(in the rows, 128 means zero)
Where one turn sends some rows of the set: a few examples, then the rows asked
kez: [109 137 144 118 142 181 140 127 126 144 144 135 108 108 145 142 104 143
 143 170 127 106 158 125 108 141  86 161 128 119 144 130 165  86 135]
girun: [118 122 133 153 160 154 169 145 130 122 134 145 111 114 135 151 140 148
 130 130 138 121 133  94 121 124 104 138 130 122 123 131 201  89 147]
Vage: [138 116 135 117 162 146 121 133 127 137 158 146 130 106 144 117 109 125
 127 143 139 123 103 160 106 143  76 146 133 130 124  95 167 106 128]
telen: [136 117 140 122 153 149 126 133 120 129 162 143 133 101 150 120 105 123
 127 143 135 127 105 163 103 142  79 147 123 128 118  97 165 103 128]
Rov: [132 148 146 146 118 163 134 108 135 133 153 122 153 125 139 126  95 113
 100 125 102 107 119 111 126 106 125 160 151 129 123 117 159 117 174]
Rikop: [123 124 154 117 156 175 152 122 133 144 148 106 155  99 133 120 105 101
 136 135 119 132 111 112 114 132 100 173 150 117 152  94 165 106 118]
vogub: [118 118 131 152 160 145 161 151 125 108 137 143 111 105 139 152 142 130
 125 125 133 113 131  92 107 105 108 143 125 110 125 134 195 100 154]
Muso: [113 123 129 141 170 124 134 149 120 119 133 145 115 102 130 138 130 103
 113 113 135 102  97 101 127  97 111 151 130 107 122 120 185  82 156]
gipe: [ 87 151 154 128 134 162 117 135 120 126 139 134 119  99 138 123  82  98
 135 146 113  87 117 121 124  98 113 157 126 101 128 114 171  78 148]
zimom: [ 82 142 160 139 137 152 117 129 114 141 115 150 127 111 139 118  87 113
 148 151 118  99 118 126 143 113 119 143 132 105 123 127 166  71 151]
zer: [128 166 146 131 120 159 110 130 142 133 157 140 134 124 157 121 109 129
  92 144 120 113 118 126 117 111 111 159 148 133 132 114 151 119 179]
Puv: [107 132 150 122 151 147 120 131 137 140 137 140 132  84 125 130 126 134
 144 138 133 144  90 108 115 102  99 155 149 118 157  81 175  94 129]
dap: [ 86 144 147 122 154 149 101 132 131 146 125 147 116 115 127 115  90 108
 143 150 126  82 113 115 138 102 109 149 148 106 143 115 176  83 149]
lale: [106 138 160 130 133 156 133 131 123 125 142 131 138  72 136 134 120 129
 141 136 123 152  95 116 108 102 105 156 131 114 141  85 169  86 128]
Zefeg: [108 136 143 116 147 179 137 125 130 149 139 140 109 111 145 141 105 147
 144 172 131 106 158 124 110 144  85 158 133 119 147 132 165  86 135]
Miru: [116 114 132 155 161 141 159 147 124 116 125 150 113 111 139 149 145 137
 130 127 137 119 134  94 117 112 108 136 129 111 122 138 193  96 155]
Pezi: [137 114 141 124 157 145 124 130 120 139 150 150 135 107 148 117 108 128
 131 145 138 129 106 164 110 148  80 142 128 129 117 103 164  99 129]
pufet: [130 138 148 152 123 156 131 102 133 149 133 136 158 133 138 121  98 126
 111 128 105 116 121 112 144 121 127 147 160 131 120 129 156 113 173]
Sufev: [131 143 139 137 136 153 122 107 146 150 147 133 150 136 128 120  99 120
 104 126 111 101 116 104 135 107 118 155 172 131 137 117 163 124 171]
fav: [120 115 152 119 166 168 143 117 134 161 132 120 157 111 131 116 112 111
 144 139 124 137 109 112 129 142 101 163 163 122 153 101 164 104 120]
rupav: [120 124 127 144 167 153 166 150 138 123 139 142 106 115 131 153 138 144
 129 129 141 113 130  89 118 118 100 142 136 122 132 127 204  93 146]
Rogi: [118 105 153 115 167 149 130 121  92 150 147 120 137 124 133 118 119 106
 120 153 142 104 139 121 115 152  72 157 135 121 146 118 182  91 148]
Pag: [116 105 160 123 155 152 138 121  83 146 145 120 140 121 139 118 116 106
 121 153 136 112 142 126 115 155  76 153 125 118 137 124 178  83 150]
vedo: [133 154 141 139 116 165 132 118 149 136 151 128 150 125 145 128 106 115
 101 131 104 106 125 113 127 111 122 150 149 134 119 114 151 117 181]
dum: [126 159 152 140 115 159 114 127 133 137 143 146 140 127 162 119 110 136
  98 147 117 125 122 133 127 121 115 151 147 135 121 124 146 111 182]
tuzed: [130 148 144 146 121 159 129 112 145 147 133 140 155 134 144 124 111 125
 110 134 107 115 127 115 139 121 125 140 157 137 118 122 148 113 182]
ruk: [108 138 141 113 147 181 138 126 132 145 145 135 106 110 144 140 105 143
 142 171 129 103 156 122 109 140  83 163 132 120 149 128 166  90 133]
Pup: [119 110 155 117 158 155 135 125  88 140 157 113 136 117 137 122 115  99
 114 152 138 104 140 120 107 147  73 161 126 118 143 116 181  89 148]
fudi: [120 117 163 130 150 174 157 117 123 149 133 115 163 102 142 119 108 109
 145 138 116 145 114 119 125 146 106 163 146 117 139 107 158  96 119]
Posu: [112 116 133 148 170 121 136 146 115 125 120 154 119 108 133 135 133 110
 120 114 135 111  98 105 136 107 116 144 133 111 116 128 182  78 158]
nidan: [117 117 126 146 169 139 154 149 130 117 134 148 109 110 134 149 145 134
 126 128 138 111 130  89 115 107 106 140 135 111 131 132 196 104 155]
zos: [120 127 131 149 157 158 171 150 133 114 144 137 109 110 136 155 136 141
 125 129 136 115 133  92 112 117 102 142 126 119 124 127 202  91 146]
vefip: [102 127 160 136 140 147 128 125 122 145 120 147 142  82 134 127 126 143
 152 140 130 159  95 115 126 114 107 145 143 117 142  93 169  82 132]
dor: [127 158 144 131 128 154 104 125 143 146 143 151 135 133 154 118 112 137
 100 148 125 117 118 126 129 118 109 151 161 136 137 120 151 119 181]
Rufo: [112 123 136 148 161 128 143 149 111 115 128 146 120  98 137 139 130 104
 116 112 129 110 100 107 128 103 116 148 120 106 110 126 181  76 156]
fup: [131 149 134 134 132 159 121 117 157 147 144 137 145 135 136 125 110 121
 104 134 112 101 123 108 134 112 119 147 163 136 131 113 154 121 180]

vedo moves to tuzed
Muso moves to Rufo
Pag moves to Rogi
Where do these go?
Miru moves to nidan
zos moves to girun
dap moves to gipe
zer moves to dum
fudi moves to fav
lale moves to vefip
Zefeg moves to ruk
Sufev moves to Rov
telen moves to Pezi

Where one turn sends some rows of the set: a few examples, then the rows asked
sab: [137 109 146 154  92 110 111 161  95 142 133 151 159 103 131 130 140 103
 129 137 116 123]
Gitab: [122 103 149 139 112 115 114 163 129 140 141 145 139 115 123 104 115  93
 133 130 114 141]
satu: [147 145 113 142  89 109 110 141 122 108 116 120 158  70 101 127 119 119
 132 117 124 128]
bafo: [143 115 147 141  99 107 122 144  87 123 134 133 141 105 129 123 140 117
 108 153  96 128]
mepi: [139 127 144 138  92  81 110 125 137 123 140 165 155 132 160 116 112 123
 131  90 137 133]
sus: [154 141 131 125  83  90  86 122 104 115 111 145 121 131 146 154 126 128
 115 118 128 146]
zuvot: [157 155 128 136  96 113 105 114 124 108 140 130 156 122 136 126 120 143
 143  91 139 149]
vem: [157 142 135 132  83 104 104 130 106 105  99 156 127 136 146 145 112 140
 122 106 128 133]
tulif: [140 126 112 127 110  95 111 126  97 118 113 115 121 114 116 115 125  98
 122 133 135 151]
Kup: [152 160 125 139  97 109 106 127 114 103 130 156 155 120 141 123  87 137
 147  98 131 131]
Gagi: [127 151 112 139  82 101 123 141 130 122 124 125 170  75 108 118 125 128
 127 137 111 140]
mav: [148 154 159 135  98 100 105 141 119 106 116 163 152 132 147 142 102 156
 116 114 116 122]
mitat: [153 146 147 153  92 128 109 138  95 115 135 160 155 133 145 133 102 146
 141 109 117 131]
kasu: [138 157 128 139 105 109  94 123 121 107 153 139 150 116 123 126  87 130
 146  96 127 153]
neb: [144 146 159 133  94  92 112 124 145 103 120 146 153 120 136 132 111 157
 106  94 117 130]
Faneg: [140 123 125 146 107 117 104 146  98 132 100 116 133 116 106 135 136 103
 130 120 135 147]
Rom: [141 136 149 153  84 128 103 137  99 114 158 152 148 117 131 141 106 142
 129 108  95 139]
zis: [118 110 135 145 125  97 117 140 112 123 148 142 143 111 118  96  96  92
 127 127 119 135]
bur: [141 150 159 133  88  88  95 136 127 112 132 158 148 112 146 149 112 152
 104 125 100 123]
getum: [133 130 144 119 115  63 109 137 122 122 115 133 138 107 134 114 123 113
  99 156 118 126]
lunob: [153 138 115 123 101 115 103 141 125 120 112 108 126  99 118 118 133 105
 141 134 135 157]
tabaf: [158 120 134 136  70 106 109 121 112 110 118 143 131 132 144 142 136 133
 116  87 126 141]
netig: [133 154 149 127 117  77  99 148 139 130 104 131 162  93 124 122 126 121
 116 144 134 125]
Pokab: [147 130 132 135  93  94 106 131 115 116 121 176 139 138 153 128  91 118
 133  98 139 130]
Gige: [137 147 126 139 110 103 121 131 112 102 139 115 152  77 106 107 111 124
 123 138 101 129]
dizul: [114 111 146 148 119  92 110 158 136 131 121 154 151 105 108 110  97  97
 120 110 124 125]
rim: [150 105 137 138  81 124 112 158 109 129 122 130 128 103 127 130 142 105
 125 138 106 141]
Nur: [141 124 163 153  97 123 113 137 113 124 146 153 153 142 142 129 121 143
 126  95 115 142]
nok: [130 129 135 136 102  86  86 127 119 126 140 164 131 142 145 126  98 106
 131 103 139 147]
retif: [111 138 141 126 106  76 110 145 143 142 100 134 155 114 123 118 127 119
 110 149 126 141]
Dil: [129 127 150 117 108  75 103 156 154 129 120 146 145  96 137 110 118 104
 116 142 120 132]
midun: [142 148 138 126 102 107 111 147 149 108 122 116 147  77 109 113 113 123
 124 135 106 138]
fon: [104 109 124 150  96 100 124 152 129 137 131 150 156 105 112 105 104 100
 128 122 113 138]
Gup: [121 127 108 139  93 107 113 137 119 132  98 117 135 115 104 122 128 108
 128 125 130 163]
pobef: [124 119 135 146  82 109 118 155 105 149 123 138 160 114 131 129 153 116
 125 153 113 142]

Gup moves to fon
midun moves to rim
vem moves to Pokab
Where do these go?
satu moves to sab
bur moves to sus
neb moves to tabaf
tulif moves to zis

